In the data rows, 128 means zero.
Here are some points, one per row:
  66  159  145  179  116  141  116  123  136  98  176  140  190  217  163  86  149  196  137  230  85  141  168  127  80  122  193  110  103  145  114  136
  144  122  155  119  127  162  140  187  157  140  62  170  74  146  152  138  51  149  153  114  94  197  177  104  138  203  142  112  42  111  247  174
  193  167  104  105  104  35  107  123  82  209  83  82  140  137  101  131  199  75  153  167  154  85  97  32  178  174  161  108  134  172  122  141
  107  108  106  79  53  72  153  146  112  113  126  185  186  126  114  87  102  62  151  102  46  144  88  153  111  155  98  183  172  120  76  145
  75  153  99  83  120  134  127  103  130  128  92  136  114  80  155  82  104  84  129  136  79  154  84  119  122  141  76  106  57  186  150  18
  115  117  166  98  64  154  141  93  86  99  59  115  105  135  108  102  66  98  162  162  154  159  125  84  129  112  136  209  153  162  118  91
  144  124  135  114  171  157  153  131  128  107  38  92  164  116  111  112  130  161  230  25  102  83  154  150  164  94  34  174  71  144  113  190
  138  224  168  219  106  116  89  139  167  117  46  122  124  161  121  142  78  137  116  84  90  155  66  109  114  145  81  147  113  107  96  62
  146  194  132  192  120  163  217  136  108  133  98  130  203  158  31  136  109  46  126  122  71  138  49  114  107  128  183  152  87  110  201  80
  176  101  124  144  66  200  175  125  188  158  133  103  131  207  126  197  145  49  153  100  194  125  82  151  121  128  162  107  138  69  109  138
  172  128  138  153  132  152  177  159  66  55  105  81  107  75  125  168  158  184  146  135  133  146  112  107  171  205  131  69  192  136  130  108
  132  63  88  206  134  105  75  166  172  123  25  101  166  187  98  84  125  125  154  109  90  163  82  141  89  122  102  108  109  191  117  113
  112  126  81  196  136  160  168  154  48  246  120  221  87  99  145  139  111  174  113  155  129  128  153  65  103  20  140  148  127  195  86  151
  162  181  101  163  202  96  131  128  133  114  183  170  88  190  160  148  113  164  150  133  161  131  148  145  151  140  84  139  90  90  131  104
  108  170  44  133  112  118  215  139  135  83  49  144  115  144  82  134  154  154  78  151  53  148  156  207  123  67  149  174  182  117  113  121
  180  154  156  164  174  135  87  130  209  100  108  105  64  92  125  181  151  106  80  199  93  143  68  79  87  54  79  187  114  135  87  132
  125  148  178  154  142  123  160  111  185  179  141  147  184  99  124  106  169  134  114  124  144  131  113  171  199  175  92  201  206  149  141  119
  159  236  158  158  108  124  139  70  104  196  59  100  139  121  114  94  60  134  116  125  126  145  153  220  182  105  87  111  176  90  120  105
  136  183  162  180  94  145  166  115  113  159  49  100  159  158  119  166  132  104  45  132  165  161  178  199  125  96  93  131  54  98  125  107
  137  107  255  107  101  140  208  152  82  139  106  72  141  196  199  202  120  105  137  102  66  159  109  158  141  115  110  96  150  150  138  105
  181  142  140  123  176  136  194  149  163  111  122  138  162  117  158  193  100  164  129  193  138  117  129  137  161  174  131  121  78  116  86  138
  146  123  62  185  1  107  130  110  113  76  142  173  145  41  171  113  90  138  76  148  129  90  32  127  102  111  88  95  88  139  144  129
  147  102  171  212  164  56  153  63  78  69  106  119  57  111  106  124  106  37  167  93  149  116  110  177  96  86  97  109  112  108  154  122
  140  44  156  165  153  169  106  148  131  156  110  122  120  143  118  8  105  102  95  109  96  106  95  129  144  118  111  62  101  104  59  95
  114  157  106  33  182  124  185  140  142  52  134  128  138  180  106  68  73  126  156  96  189  202  94  33  104  55  79  148  149  116  122  88
  72  160  139  177  149  181  184  66  138  121  64  139  40  226  88  126  159  141  104  96  76  23  85  154  122  125  136  134  106  186  157  139
  138  109  151  71  144  97  86  66  85  114  76  101  168  78  52  152  89  165  79  69  122  120  137  140  61  114  169  105  97  81  117  101
  167  86  105  130  117  89  230  75  169  55  91  129  178  154  179  135  110  120  64  84  64  144  121  68  210  139  116  136  133  212  109  74
  82  137  79  117  93  185  142  82  63  130  90  95  107  140  159  182  47  69  147  127  66  101  99  152  123  114  141  217  156  167  127  115
  183  58  112  121  101  181  158  97  118  135  63  158  159  148  76  182  144  165  147  79  200  169  17  179  88  157  93  188  108  160  101  113
  141  77  124  118  97  100  175  59  201  147  92  74  94  113  94  134  164  141  60  184  157  128  170  146  129  169  108  116  158  249  177  107
  213  150  167  155  113  165  136  47  99  154  115  230  69  129  75  159  201  94  148  81  24  236  170  111  138  145  80  117  105  164  59  111
  215  79  69  220  150  184  107  78  132  147  33  95  160  139  119  96  67  113  141  172  84  163  148  146  124  155  148  144  161  115  121  53
  169  112  186  129  151  120  166  94  194  87  40  133  136  132  127  82  120  77  105  177  77  168  91  113  104  90  165  194  159  138  89  138
  159  136  160  148  155  218  150  191  178  140  207  153  148  95  80  127  89  67  169  195  110  144  102  142  166  116  114  119  165  197  171  110
  175  183  90  140  178  166  123  101  99  82  165  121  185  153  183  99  182  144  154  162  131  150  130  161  70  201  116  176  175  110  148  160
  127  125  77  90  144  120  95  163  99  100  66  186  116  178  54  132  178  91  139  148  119  119  137  149  255  80  196  127  103  116  127  102
  144  184  107  139  87  139  132  95  101  57  80  80  95  130  123  118  183  185  122  126  51  210  73  110  107  100  134  113  120  95  137  127
  151  101  90  88  79  152  19  88  161  121  88  127  96  195  162  170  88  156  132  149  121  161  81  150  234  119  158  140  147  168  159  88
  157  159  141  114  71  161  123  97  156  109  130  114  76  146  71  53  148  122  143  141  68  61  102  122  108  189  63  171  94  111  191  87
  138  90  171  122  99  79  100  68  114  83  49  209  127  165  94  163  69  95  154  191  140  76  109  104  149  130  76  140  125  109  82  160
  255  178  145  148  162  160  164  207  97  125  45  117  112  152  171  72  114  109  70  103  92  68  115  78  125  125  138  204  119  170  113  144
  204  150  166  87  151  134  145  88  103  196  140  107  109  139  123  74  102  160  102  132  95  182  0  240  176  52  123  122  107  174  128  165
  115  137  121  140  168  101  198  89  170  149  76  180  162  54  134  176  73  145  189  195  128  122  91  163  183  154  160  155  52  115  128  152
  141  79  122  74  112  187  109  107  88  104  85  157  76  66  135  61  152  79  91  133  105  133  125  143  107  128  123  140  147  93  141  125
  124  102  121  145  73  159  147  66  90  98  160  55  129  180  90  133  73  101  80  148  89  152  82  101  183  181  133  171  53  118  59  167
  79  154  156  87  83  139  106  184  143  111  54  62  117  109  192  117  170  57  127  106  145  164  118  126  110  64  98  122  92  153  131  175
  218  135  105  181  72  118  105  91  146  99  168  82  187  145  95  102  153  102  183  124  134  149  224  160  121  42  115  136  91  232  174  155
  126  121  71  155  114  149  177  102  178  156  133  31  94  105  108  87  96  154  234  118  59  111  92  137  115  98  94  116  102  119  42  154
  79  171  84  168  180  121  136  33  126  176  136  70  129  114  183  91  136  116  105  92  168  220  113  65  135  148  128  186  54  119  111  175
  193  139  105  95  35  87  182  125  164  162  98  98  87  156  140  163  154  150  200  146  137  98  138  131  94  92  151  154  121  84  59  13
  150  59  98  173  149  110  193  86  48  129  50  80  118  155  163  133  153  94  155  254  74  138  101  117  147  86  39  132  121  84  141  105
  143  114  83  93  115  204  125  94  123  96  64  91  184  130  78  140  117  141  76  151  100  109  108  87  156  85  19  141  135  70  154  139
  140  104  135  79  129  209  167  82  161  119  40  99  121  99  129  169  173  132  167  135  145  99  106  103  134  113  163  135  67  126  91  59
  168  109  112  166  102  141  170  132  107  97  97  118  119  160  154  133  160  152  104  93  175  123  124  117  225  156  123  102  144  139  100  62
  157  132  108  113  157  71  115  171  85  141  65  85  112  160  38  103  93  125  114  207  97  184  96  181  131  172  82  140  70  193  98  114
  146  118  104  184  126  80  163  185  199  151  71  155  82  157  155  107  100  127  181  114  151  176  98  118  176  171  124  160  160  86  114  173
  161  166  55  86  152  152  197  78  92  122  73  117  98  194  169  104  59  72  150  167  200  147  136  155  95  201  101  104  119  167  132  132
  130  129  160  160  132  126  144  148  66  136  50  109  170  117  132  135  183  153  229  140  174  163  43  125  154  150  160  135  170  168  126  104
  185  170  116  190  147  153  92  68  104  58  107  108  113  106  126  164  74  111  183  144  160  135  149  136  220  130  111  187  142  146  101  114
  137  119  152  169  50  137  191  124  114  120  84  101  58  141  34  40  70  170  135  163  181  177  107  80  183  120  103  170  110  140  143  130
  160  131  219  139  54  134  170  91  109  72  78  155  154  146  165  47  164  128  137  207  130  157  150  171  143  120  106  193  50  141  91  109
  111  73  157  131  140  114  118  153  95  192  198  109  144  140  99  166  159  154  130  141  102  132  138  137  134  138  76  255  135  136  161  62
  122  126  134  163  150  153  148  146  114  60  121  88  63  110  135  79  119  102  128  159  148  110  83  203  167  144  133  184  87  137  42  56
  91  123  78  173  92  146  156  161  130  102  79  93  74  79  115  121  157  54  116  128  120  189  126  170  177  145  102  202  78  119  119  110
  162  100  141  136  80  83  154  171  83  94  115  69  102  119  120  122  107  91  87  128  125  167  124  187  128  129  115  203  79  140  106  134
  211  88  119  138  122  89  135  114  118  134  114  137  105  141  186  114  161  150  145  121  81  138  56  130  130  87  164  244  53  79  226  87
Along one direction, these points spread out more than along any other. Take the direction at right angles to it along which they spread out most. Go by this last direction. How far along it is each point below, from 0 to 99? The average is 50, and the first point in the table lies past the average. One standard deviation of the points above along it is 16.
  122  126  134  163  150  153  148  146  114  60  121  88  63  110  135  79  119  102  128  159  148  110  83  203  167  144  133  184  87  137  42  56 44
  115  117  166  98  64  154  141  93  86  99  59  115  105  135  108  102  66  98  162  162  154  159  125  84  129  112  136  209  153  162  118  91 29
  112  126  81  196  136  160  168  154  48  246  120  221  87  99  145  139  111  174  113  155  129  128  153  65  103  20  140  148  127  195  86  151 79
  140  104  135  79  129  209  167  82  161  119  40  99  121  99  129  169  173  132  167  135  145  99  106  103  134  113  163  135  67  126  91  59 17
  180  154  156  164  174  135  87  130  209  100  108  105  64  92  125  181  151  106  80  199  93  143  68  79  87  54  79  187  114  135  87  132 69
  107  108  106  79  53  72  153  146  112  113  126  185  186  126  114  87  102  62  151  102  46  144  88  153  111  155  98  183  172  120  76  145 49
  215  79  69  220  150  184  107  78  132  147  33  95  160  139  119  96  67  113  141  172  84  163  148  146  124  155  148  144  161  115  121  53 43
  126  121  71  155  114  149  177  102  178  156  133  31  94  105  108  87  96  154  234  118  59  111  92  137  115  98  94  116  102  119  42  154 58
  143  114  83  93  115  204  125  94  123  96  64  91  184  130  78  140  117  141  76  151  100  109  108  87  156  85  19  141  135  70  154  139 39
  125  148  178  154  142  123  160  111  185  179  141  147  184  99  124  106  169  134  114  124  144  131  113  171  199  175  92  201  206  149  141  119 62
